Turns in one plane each, and the order they were made in; the first pair answered
turn J_558:
[-1.16 -0.07  1.62  0.79  0.19  0.01 -0.73 -0.16  0.73  0.28 -0.21 -0.48] => [ 0.22  0.05  1.44 -0.26  1.43 -0.25 -0.14 -0.28 -0.74  0.60 -0.49 -0.65]
[ 1.33 -2.68  0.70 -0.94 -0.44 -0.40 -1.00  0.77 -1.26 -1.25  1.00 -2.27] => [ 0.39 -2.66  0.84 -0.24 -1.20 -0.26 -1.34  0.86 -0.30 -1.49  1.18 -2.14]
[ 0.60 -2.50  1.17 -0.03 -0.63 -1.55  1.49 -0.32 -1.09 -2.55  0.97 -0.85] => [ 0.33 -2.58  1.29  0.22 -1.12 -1.28  1.46 -0.43 -0.65 -2.53  0.99 -0.85]
turn J_361:
[ 0.26  0.08  0.68 -0.17 -2.13  2.03 -0.48 -1.59  1.28  1.36 -0.45  0.35] => [ 1.37 -0.23 -0.11 -0.14 -0.92  1.67 -2.08 -2.21 -0.06  1.08 -0.24  0.62]
[-0.08  0.29 -0.76  2.44 -0.68  1.08 -2.14 -2.87 -0.64  0.46  0.51 -0.26] => [ 0.83  0.61 -1.93  1.10  1.52 -0.21 -2.34 -1.58 -2.17 -0.52  0.66 -0.01]
[ 0.16 -0.13  1.05 -2.36 -0.25  0.42  1.53 -0.18  0.44 -1.32 -0.30  2.84] => [-0.20 -0.49  1.56 -1.84 -1.03  0.97  1.48 -0.86  0.80 -0.96 -0.30  2.81]
turn J_679:
[ 0.30 -0.19  0.72  1.20 -0.47  1.20 -0.68 -2.78 -0.27  1.95 -0.04  1.14] => [-1.95 -0.20  1.27  1.77 -1.49 -0.45  1.33 -0.91  1.58  0.73  0.36 -0.07]
[-2.85  1.28 -1.27  0.47  0.36 -1.94 -0.98  1.24  2.14  1.01  0.96  0.84] => [-1.45  1.53 -1.98 -1.03  1.55 -1.73 -1.87  1.09  0.89  0.62  0.86  2.00]
[-1.12 -0.21 -0.42  1.63 -0.86  1.46 -3.31 -1.25  0.71 -0.41  0.02  1.79] => [-2.51 -0.19 -0.02  2.01 -1.49  0.52 -2.07 -0.13  1.75 -1.20  0.27  1.06]
Now pairs of rows:
Between the rows of a pair lie two turns.
[ 0.69 -2.41  0.53 -2.31 -2.64  2.28 -4.82 -1.89  0.75 -3.98  1.71  4.50] => [ 2.97 -1.36 -0.26 -6.36  0.74  1.14 -1.08  0.42 -2.02 -3.71  0.46  4.11] => J_558 then J_361
[-1.32  1.05 -1.56  2.58  1.88  1.18 -0.29  0.94  0.81  2.20 -1.26 -2.16] => [-0.93  1.09 -1.91  2.35  2.47  0.83 -0.69  1.13  0.28  1.96 -1.21 -2.16] => J_361 then J_361
[-0.97 -0.03 -1.19  0.81 -0.11 -0.12 -1.51 -0.18  0.67  2.09  0.41  1.00] => [-0.98 -0.29 -0.82  1.28 -0.42 -0.25 -0.04 -0.32  0.49  2.65  0.02  0.09] => J_558 then J_679
[-2.11 -1.72 -0.65  1.33 -0.04 -1.37 -1.67  0.67  1.61  0.26 -0.29  0.72] => [-1.45 -1.61 -1.27  0.59  0.85 -1.63 -2.17  0.88  0.84 -0.32 -0.19  1.23] => J_361 then J_679
[-2.78  2.64 -0.49  3.02 -0.52 -0.92 -3.27  0.16  2.46  0.96  0.05 -0.38] => [-1.61  2.89 -1.82  1.97  1.63 -1.94 -4.19  0.72  0.63  0.16  0.25 -0.10] => J_361 then J_361
[ 0.98 -2.32  0.41  0.38 -0.57  0.02 -0.56 -2.30 -1.11 -1.15  0.97  0.09] => [ 0.66 -2.39  0.26  0.71 -0.16 -0.88 -0.43 -1.59 -1.21 -1.69  1.25 -0.42] => J_679 then J_361
[ 0.75  1.11 -1.23 -3.15  2.54 -0.58  0.16  1.49 -0.86 -1.79  0.69  0.84] => [-1.84  0.87  1.30 -1.50 -1.83  1.24  2.46  0.81  2.80 -0.39  0.13  0.24] => J_361 then J_361
[ 0.19 -2.67  1.97 -0.82 -0.15 -0.47  1.96 -0.99  0.03 -2.19  2.08 -1.31] => [ 1.78 -2.62  1.75 -1.49  0.68  0.47  0.74 -2.22 -1.16 -1.53  1.94 -0.41] => J_679 then J_679
[ 0.07  0.44 -0.72 -0.82 -0.07  0.27 -0.58  0.43  1.47 -1.40  0.40  1.27] => [-0.17  0.30 -0.35 -0.32 -0.80  0.59 -0.70  0.15  1.81 -1.24  0.47  1.10] => J_361 then J_361
[ 1.60 -0.29 -0.31 -2.50  0.07  1.24 -0.99 -0.58 -0.58 -0.12 -0.51  1.58] => [ 0.74  0.16  0.17 -3.05 -0.65  1.06  0.65  0.43  0.45 -0.10 -0.67  1.28] => J_361 then J_361
[-1.96  0.94 -0.80 -0.07 -0.09  0.82  0.94  0.68 -0.11  1.87 -1.58 -0.59] => [-1.06  1.15 -1.32 -1.50  0.83  0.71  0.52  1.08 -0.79  1.29 -1.60  0.18] => J_679 then J_679
[ 1.19 -0.83 -0.59 -2.16  1.63  1.09  2.29 -0.69 -1.45  0.71 -1.19 -0.98] => [ 0.47 -0.80  0.09 -1.53  0.64  1.55  3.05 -0.86 -0.60  1.26 -1.39 -1.41] => J_361 then J_679
[ 0.55  1.70 -1.67 -1.34  1.61 -0.96  1.71  2.38 -1.35  1.69 -1.21 -0.15] => [ 0.73  1.90 -1.27 -0.93  1.03  0.31  1.78  1.19 -1.18  3.20 -1.65 -0.18] => J_679 then J_361
[ 1.43 -1.29  0.96 -3.90 -0.31 -1.52  0.06  1.38 -1.21 -3.14  0.71 -0.17] => [ 2.92 -0.82  0.87 -4.05  0.40 -0.12 -0.38 -0.13 -2.53 -1.22 -0.02  0.24] => J_679 then J_361
[ 0.78 -0.31 -1.18 -0.82 -0.55 -1.66 -0.13  0.83 -0.82 -1.65 -1.60 -0.24] => [ 0.92 -0.66 -0.69  1.03 -1.50 -0.37 -0.75 -1.23 -0.96  0.16 -1.85 -0.77] => J_679 then J_679
[-1.40  1.17  0.10  3.32 -0.80  2.42 -0.72 -0.17 -0.06  1.59  0.67 -1.17] => [ 0.03  1.47 -1.62  1.86  2.17  1.04 -1.72  0.76 -2.52  0.56  0.97 -0.75] => J_361 then J_361
[ 1.13 -1.01  0.33  0.21  0.73  0.38 -0.61 -0.73 -1.79 -0.37  0.08  0.10] => [ 1.01 -0.79  0.56  0.58  0.58  0.66 -0.04 -0.98 -1.77  0.42 -0.34 -0.25] => J_361 then J_679
[ 1.28  1.48 -1.35  0.58  1.13 -3.54 -0.53  1.78 -1.26 -1.93  0.86 -0.75] => [ 2.07  2.45 -1.47 -0.80  1.62 -2.77  0.31  1.88 -1.69 -1.08  0.00 -0.28] => J_679 then J_361
[ 0.07  0.23 -1.03  2.13 -1.06  0.36 -1.34  1.14  0.01  1.10 -0.63 -0.27] => [-0.54  0.20 -1.22  1.98 -1.13 -0.30 -0.91  1.95  0.40  0.44 -0.41 -0.26] => J_679 then J_361
[-2.23 -1.69  0.57  1.62 -1.06  2.63  1.58 -0.45  2.54  1.56  0.86 -2.34] => [ 0.48 -2.15 -1.59  1.68  2.41  1.90 -2.53 -1.74 -1.17  0.82  1.62 -1.70] => J_361 then J_361
[-0.43 -0.21  0.64 -1.30 -0.39 -1.22  2.70  1.14  0.48 -1.36 -0.18 -0.57] => [-1.28 -0.13  0.23 -0.52 -1.61 -0.25 -0.16  0.60  1.96 -2.12  0.61  1.02] => J_679 then J_558
[-1.70  0.16  0.68  1.86 -0.95 -1.15  1.92  1.11  0.79  0.25  0.24 -1.72] => [-1.48  0.57  0.79 -0.38 -1.03 -0.90  2.42  2.02  1.19 -0.75  0.16 -0.47] => J_679 then J_361
[ 0.71 -1.31  0.50  1.85  0.54 -0.75  0.48 -1.19 -0.84  2.05  0.77 -1.71] => [ 0.59 -0.79 -0.32 -0.59  1.69 -2.40  1.30  1.46 -0.83 -0.30  1.10 -1.04] => J_679 then J_679
[-0.09  0.18 -0.34 -3.02 -0.58 -0.15 -0.99  1.51  0.95 -2.06  0.30  2.37] => [ 1.40  0.40 -0.61 -3.05  0.05  1.13 -2.00 -0.12 -0.35 -0.55 -0.13  2.71] => J_679 then J_361
[-1.06  0.34  0.63 -1.75 -0.42  0.07  2.19  1.73  1.48 -0.37  0.38  0.30] => [-0.62 -1.07  1.17  0.84 -1.69  1.63 -0.57 -1.64  1.36  0.68  0.89  0.37] => J_361 then J_361
[-0.13 -3.92  1.89  1.75 -1.10  0.57  2.70 -0.91  1.44  0.26 -0.38 -1.78] => [ 2.04 -4.28  0.24  1.72  1.61  0.07 -0.50 -1.87 -1.68 -0.26  0.33 -1.31] => J_361 then J_361
[-2.28  0.38  0.20  3.19 -1.01  1.73 -3.91 -1.93  2.05  1.27  0.68 -0.32] => [-3.45  0.15 -0.16  2.87 -0.94 -0.23 -3.34  0.09  2.74 -1.09  1.62 -0.62] => J_679 then J_361
[ 0.81 -1.76  1.14  2.30 -0.11 -0.17  0.90 -2.73 -1.59  0.95  0.01 -1.95] => [ 0.20 -1.69  0.61  2.40  0.44 -1.72  1.45 -1.57 -1.61  0.09  0.33 -2.64] => J_361 then J_679
